Here are some points, each followed by its number:
[ 19   5 -46  10  -5 -29   9   0] 0
[ 32  44 -39  33  -4  26 -13  39] 1
[-43 -89   1 -40 -42  -2  18  -2] 2
[-28  62  -5  13  42  54  -5  68] 3
[  0 -11  42 -12   5  40 -37   3] 4
[-24  -6  -3  10 -66  10  23  36] 5
[ 34 -50 -22  14 -42 -51  10 -48] 6
[-31  30  -2  -1 -17  31  12  53] 7
[-74 -39  39 -41  -6  59   7  28] 8
[-39 100  46  77  28  36  32  59] 9
[ 37 -21 -15 -56 -28 -35  -9 -72] 10
[-12 -23  17  -7  -5  31   3  -2] 11
[  9 -43  44   1 -30  44 -45   8] 12
[  2   9 -18  -8  -1 -33  15  -4] 13
[ -4 -27  19 -34  10  16 -11 -20] 14
[ -1 -55  38 -16 -29  38 -30  -5] 15
[ 28 -10  32   2 -30  44 -32  23] 16
[ 10 -53 -22 -23 -52 -24 -19 -31] 17
[ 13  63 -33  51  22 -73  39  -2] 18
[-18  16   6   8 -53  23  28  53] 19
[  3  16   2 -25 -19  17 -10  -1] 20
[-11   8  13  47  97  23  -9   5] 21
[-21 -13  16  12  26  24 -12  11] 22
[ 32  -3   9 -34  59 -21 -19 -63] 23
[-40  -4  19  11 -17  68 -11  64] 24
[ 16  45   3  31  63   4   1 -22] 25
[ 21 -18 -12 -13  -1  -4 -16 -11] 26
[  4  19  22  14  24 -17  25 -13] 27
[  2  37  14  50 -19  10  30  39] 28
[-32 -38   6  -4  -5 -23  28 -24] 29
[ -2  -3 -53  10 -35   3  53  26] 30
[ 26 -23  -5   1 -28 -28 -27   4] 31
[ 10  39 -30  17 -29  54 -27  66] 32
[ 30   8 -34  31  21 -30   3  -9] 33
[ 29   2  -2   1  11 -15  -5 -49] 34
[ -4 -28 -18 -24  -2  -1  -9 -20] 35
[  5 -61  12 -30 -23 -14 -11 -41] 36
[  1 -75 -45 -96 -25 -47  -4 -51] 37
[-13  49 -15  24 -21  22   5  67] 38
[ 17 -64 -33 -83   3 -43 -15 -72] 39
[-38 -87 -10 -35 -37   2   9 -18] 40
[ -3   9  14  29 -50  27 -10  64] 41
[-42 -31 -20  -5 -55  37  -9  58] 42
[22 49  6 23  8 49 -8 38] 43
[-49 -61  -2 -31 -56  14 -45  54] 44
[ -8  29  13  28 -47  17  21  68] 45
[ 30   9  21 -16  -2 -56   3 -47] 46
[ 36 -25 -44  24  -7 -32   0  10] 47
[-21  11  32  15  35 -52  13 -15] 48
[-12  29  -6  87  28 -18  30  17] 49
[ 51 -15  22 -31  -2 -30 -43 -52] 50
[  9  32  15  29  39 -27  34  -6] 51
[  0  -8   3  20  16  -1 -13  19] 52
[-39  -8 -13   9 -68  69 -15  84] 53
[ 38  -8  -8  24 -32 -19 -10  -1] 54
[ 45 -13 -36  -4  20 -27  -8 -43] 55
[-23  -3  41 -23  11  77 -24  32] 56
[-55  33  34  39  74  99 -11  57] 57
[  9  28 -18  24  10 -45  46 -14] 58
[17 34 34 38 28 -3 13 -5] 59
[ 29  12  19 -15  49 -25   2 -63] 60
[ 37  34  14  -3  51  29 -55   0] 61
[  2  30  11 -12  15  46 -58  35] 62
[-45 -35  17 -33 -15  16 -21  14] 63
[-11  15 -34  -9  28 -42  13  -4] 64
[ 32  -6 -71 -16 -33   9 -23  24] 65
[  5  21  38  45  48 -35  27 -49] 66
[-35  45   3  38 -27  39  20  72] 67
[ 22  81  29  41  40 -20  10 -22] 68
[-40 -22 -10  -5  -6 -29  26  -7] 69
[ -4 -14  25 -26 -12  22 -29   8] 70
[-35   8  -2 -25  67  57 -14   2] 71
Which two points above are nearest to each new point? Their numbers follow each, nearest first.
[ 27  -6   4  32 -36 -18  11   4] 54 31
[  9  44  -1  35  64  10  15 -13] 25 51
[ 49 -52   5 -68 -37 -37 -41 -80] 10 50
[  1 -21  48  -8   9  31 -28 -20] 4 14
[-15  33 -24  16 -28  27   3  68] 38 7
[  6  11 -33 -33 -42  -6  -4   1] 20 13
[  9  42  -9   7  13 -44  35  -8] 58 51
[ 12  -7  -6   1 -25 -15 -28  13] 31 54
[-5 57 10 68  9 25  8 49] 28 43
[  4 -47  32 -20 -28  40 -27  -6] 15 12
[ -6   1  13   3 -64  25 -15  57] 41 19
[ 21  55 -15  43  70   2  26  -1] 25 51
[ 39  -5  -6  36 -56 -35 -16  -2] 54 31
[ -4  14   6 -11 -38  20 -23  14] 20 70
[ -1  26  -3 -19  13 -28  17 -16] 13 64
[  1 -62 -22 -41 -41   5 -56  24] 44 17
[ 29 -18 -79 -20 -42   3 -15  12] 65 0
[ -4 -22  26 -33  39  17 -29 -25] 14 4
[ -2  -9  14 -10  38  10 -11 -27] 14 22
[ 16  12 -17 -15 -38  -3  -8  -6] 20 26
[ 30  11  12  33 -22   3 -20  16] 54 52
[-62  26  25  35  61  82   2  55] 57 3
[ 16 -25  -9  -5 -45 -10  -6  17] 31 54
[ -6  -5   6 -15   4 -35   7 -10] 13 69
[13 96 31 42 38  0 15  4] 68 59
[-48 -32  -2 -12 -53  15  -3  59] 42 44
[ 31 -36 -49  25  -5 -27   0  -4] 47 0
[ -1   2  15  39  -6 -14  41  -3] 27 51
[ 20 -38  30 -15   2 -50  12 -60] 46 36
[-37  20  12   0  -4  44  17  41] 7 24
[  5 -23 -51   4 -50 -14  24  14] 30 0
[ 19 -58  30 -29   8  -7 -13 -56] 36 14
[-39  83  36  65  40  21  35  48] 9 3
[ -9  -3  12  19  88  27  -7 -16] 21 25
[ 38  11   0  16  -2 -14 -10 -32] 34 54
[-20  35 -16  -4  29 -20  15  -7] 64 13
[-13  -6   0  10 -54  16  17  22] 5 19
[-86 -56   2 -52   7  59   1  21] 8 63
[ 53 -20  -2 -41 -29 -54  -1 -81] 10 46
[ 25 -82  29 -21   6 -56 -13 -78] 36 50
[ 25   7   4  -7  17 -11  -6 -46] 34 60
[ -5 -50 -15 -30 -19   2  -1 -20] 35 36
[ -3   6 -21  17  -5  11 -12  27] 52 20
[-43  45  26  37  15  -1  43  38] 28 67
[ -5  10 -12 -38 -34  20 -18  32] 20 70
[  3 -21 -51  16 -46  -8  31  34] 30 5
[ 6 40 -3 34 53 12 -1 -8] 25 59
[ -1 -28 -18 -35 -22  -1   9 -26] 35 26
[ 32  31  12  -7  26  36 -61   7] 61 62
[ 10 -43 -41 -65  32 -70 -16 -70] 39 37
[ 15  -2  -1   3  46  -9  18 -16] 27 51
[-56 -33 -11 -12 -55  38  10  71] 42 53
[-1  0  9 42 75  1  4 -1] 21 25
[-95 -43 -22 -46   9  69   9  28] 8 63
[ 26 -15 -34 -28  14 -45  22 -41] 55 13
[-23  13  24  49 -15 -10  15  25] 28 52
[-12 -33  10   3  37 -14  21 -19] 29 27
[  6  -2 -39  19  16 -74  39 -51] 58 64
